Each row is where one point has got to under a steady rotation. How many steps took it there?
The counts run from 0 to 168.
[156 154  99 119 156 158 130 143 156 141 120  84 126 144  83 147  88 155
 128 141 128 148  91 121 113 153 152 106 143 170 109 140 140 125 142 164
 141 140 103 205 121  83 110 123 148] => 100
[109 128 132 129 141 129 145 103 105 117 136  81 131 119 129  87 104  80
  94 128  69 112  74 137 108  78 130 113 168 123 143 118 125 146 110 143
 119 134 100 156 108  69 121  96 162] => 25
[142 132 145 144 146 146 142 119 116 103 129  92 167 155  82  85 112  96
 124 121 156 100 168 105 123 115 113 117 163 159 145 113 139 103 137  93
 120  97 123 112 115 131  83  48 123] => 76
[139 165 159 108 174 104 139 116 132  94 146 115 135 120 122  87 164 157
 112 110 147 156 161 105 113 142 134 148 103 163 152 129 128 187 118 116
  78 129  79 166 150 129  90  99 142] => 58
[145 121  99  99 120 159 109 132 139 117 108  95 146 130 150 109 113 104
  88 119  91 131  77 119 114 145 131  98 116 134 111 111 146 137 150 200
 129  95 121 193 139  70  80  91 154] => 108
[126 157 137 125 108 103 140 105 114 143 123  51  85 131 110 144 194 119
 115 139 114 103 118 141  90 108 128 172 121 172 169 121 151 137 134 149
 154  72  93 160 143 107 123 130 146] => 126
[147 142 155 142  94 147 174 101 173 129 134  73 115 169 101 116 161 138
 111 159 137  83 153 105  78 105 126 152  99 151 149  91 107 153 143 101
 147 114 159 144 163 103 112 112 116] => 132
[108 138  85 149 177  96 173 144 113 159 119  77 149 172 104 112  62 141
 105 113  85 123 122 133 125 120 119 105 138 121 145  93 120 108 116  96
 120 126 100 131 128 105 118  83 160] => 90
[104 132 147 117 130 156 173 129  83 116 109  76 152  96 122 101 161 112
 134 112  94 113 111 110  67 134 136 118 131 134 150 104 133 116 109 129
 129  84  95 154 146 111 132  88 187] => 31
[107 139 113 129 128 133 145 100 117 104 149  76 120 119 116 112 137 104
  90 124  63 129  94 124  93  64 143 104 165 133 160 129 108 163 109 140
 123 131 124 161 121  60 136 137 171] => 26
[141 106 140 144  95 168 123 127 131 110 129  74 112 127  90 128 149  87
 113 136 103 111 103 100  70  94 133 107 151 138 143 154 140 130 136 159
 147  80 157 160 153  61 123 106 153] => 28
[122 142 136  97 171 156 173 118 151 105 107 106 156 117 100  88  85 138
  91 139  97 140  96 101  86 120 145 122 142 119 105 110 128 149 131 139
 108 176 145 192 126  98  92 100 145] => 104
[106 127  77 144 143 144 143 138  89 112 150  57 141 150  86 115 126 114
 112 142 134  98 150 125 122 105 134 133 165 186 165  74 102 151 120  99
 136 119 121 132 119 105 110 117  96] => 79
[137 143 108  94 148 111 146 140 144 125 122  87 124 112 108 128 123 124
  98 136  58 139 105 111 110  97 121 123 149 137 129 119 133 169 133 183
 116 135 131 199 163  87  83 132 105] => 106
[144 115 115 119 135 136 106 135 122 114 125 105 136 134 156  80 111 100
  95 108  74 143  85 121 111 120 131 100 118 120 114 135 157 149 134 177
 113 111  91 177 132  70 100  83 179] => 109
[139 125 117 136 152 154 100 119 170 116 135 110 151 204 127 120 120 113
  70 110 146 147 147 124 126 162 113  89  74 125 128 118 117 154 141 121
  81 107 123 144 112  92  78  89 145] => 148
[142 135  61 129 181 115 134 161 134 122 133  97 115 166  57 138 117 152
 115 106 126 169 166 112 110 139 110 137 112 170 137 115 136 125 161 160
 111 114 147 164 149 122  98 106 119] => 2
[127 174 139 121 105 110 161  92 114 120 134  81 120 102 146  98 143 110
 110 145 101 106  84 136 121  61 140 142 168 158 162 108 128 175 120 143
 137 144  86 174 132  82 107 114 142] => 118
[132 164  78 113 169 150 155 154 137 140 135  83 135 117  90 139 106 169
 133 129 114 157 114 116 115 143 164 111 147 171 131 112 120 154 119 151
 134 146  95 206 139  82 119 151 149] => 99
[151 118 103 135 158 141  67 132 111 111 161  61 126 148  67 122 123  97
  94 142 105 124 125 152 109 118 143 117 176 167 132 149 156 147 100 142
 137  93  97 146 111  96 115 137 130] => 165
[186 148 170 110 112 131 141 112 151 129 133  95 126 103 103 103 135 127
 136 133 112 115 105  93  87 100 143 128 154 148 126 182 164 149 140 161
 147  85 114 186 174  90 103 114 151] => 113
[138 114 148 136 105 134 137 133 116 120 122  89 101 125 106 122 143  93
 128 112  80 126 114 104  78 102 111 115 130 137 154 160 155 112 141 162
 135  71 133 150 157  76 120  70 169] => 29
[122 124 118 148 195 125 139 148 123 113 148  74 107 160  29 102 111 139
 120 142 112 135 144 134  63 116 134 157 154 135 136 133 143 119 110  94
 136 126 131 128 125 120 141 101 142] => 85
[126 162 140 143  99 116 179 109 131 160 118  55 107 129 116 159 144 134
 141 141 110  90  97 127 112 106 145 119 154 165 174 127 118 117 111 127
 161  93  91 164 150  75 127 121 153] => 34
[128 123  80 111 193 142 123 151 118 134 128  98 138 166  85  90  90 132
 106 110 129 170 135 135  91 175 118 143 111 146 109 102 158 111 140 147
 109 119  98 155 114 130  95  74 150] => 4
[139 142 136 126 129 145 141 120 166 128 127  90 129 171 161  97 134 155
  91 154 124 112 116 134 109 145 143 142  77 140 120  78 122 205 116  96
 121 144  93 169 147  99  82 127 130] => 52
[123 125 121 131 121 162 137 115 124 105 142  68 124 124  93 125 152  99
  99 143  92 109 109 112  75  72 144  94 158 142 147 134 101 143 121 152
 141 108 158 168 133  60 132 133 154] => 27
[166 159 163 111 110 110 154 115 129 134 118  98 138  98 128 116 143 117
 136 118 105 124 123  82 122 107 124 121 156 159 148 161 161 122 148 175
 131  77 114 180 170 111  85  85 152] => 114
[138 143 123 113 140 121 124 116 118 110 135  99 141 122 152  81 128 130
  97  81  65 138  96 113 104 107 143  99 123 113 141 147 144 168 123 151
 103 117  85 177 137  75 124 105 200] => 110
[132 126  76 138 142 153 166 174 126 111 124 104 143 156  96 125  95 160
 139  99 108 154 141  77 101 139 110  87 106 145 135 115 110 115 160 151
 118 114 151 160 162  93 101  75 145] => 95
[115 118 117 152 191 159 127 126 107  99 151  77 124 166  58 103 120 133
 110 119 130 133 139 134  66 123 136 136 143 137 136 118 123 109 116  93
 123 128 137 116 100 109 145  79 168] => 84
[144 144  98 115 175 109 161 123 145 140 130 115 164 156 102 100  81 115
  99  90  94 155 142  74 134 108 109  83 137 117 139 135 129 109 156 142
  94 115 142 165 145 109  79  84 138] => 10
[139 116  85 101 168 121 137 154 118 142 168 101 145 134 100  70  90 114
 109 123  86 142 124 109 101 108 133 123 146 141 127 118 127 199 122 143
 120 136  97 174 173  95  94 127 103] => 13
[128 120  77 154 133 160 114 149 108 112 157  64 120 165  67 129 118 107
 115 159 147  94 135 141 129 102 118 131 163 188 147  92 128 141 129 125
 149 112 121 126 113  93 110 107  93] => 80
[153 179 148  91 166 134 123 109 142 103 141  99 152 122 110 107 183 157
 106 129 153 142 160 115 112 151 146 155 122 179 142 113 126 187 122 117
  99 134  94 178 143 145  79 135 122] => 59
[141 115 129 141 171 133 107 116 160 113 149 125 137 197 109  87 113 121
  83 109 118 149 158 115 108 153 108 110  78 113 120 140 128 178 120 114
  77 117 106 130 121 101  85  90 153] => 149
[157 147 140 147  78 163 130  92 142 100 128  82 106 130 137 128 163 101
 109 150 138 113  91 110 106  78 130 116 142 168 148 120 134 150 160 165
 146 118 142 166 115  58 106  93 148] => 120
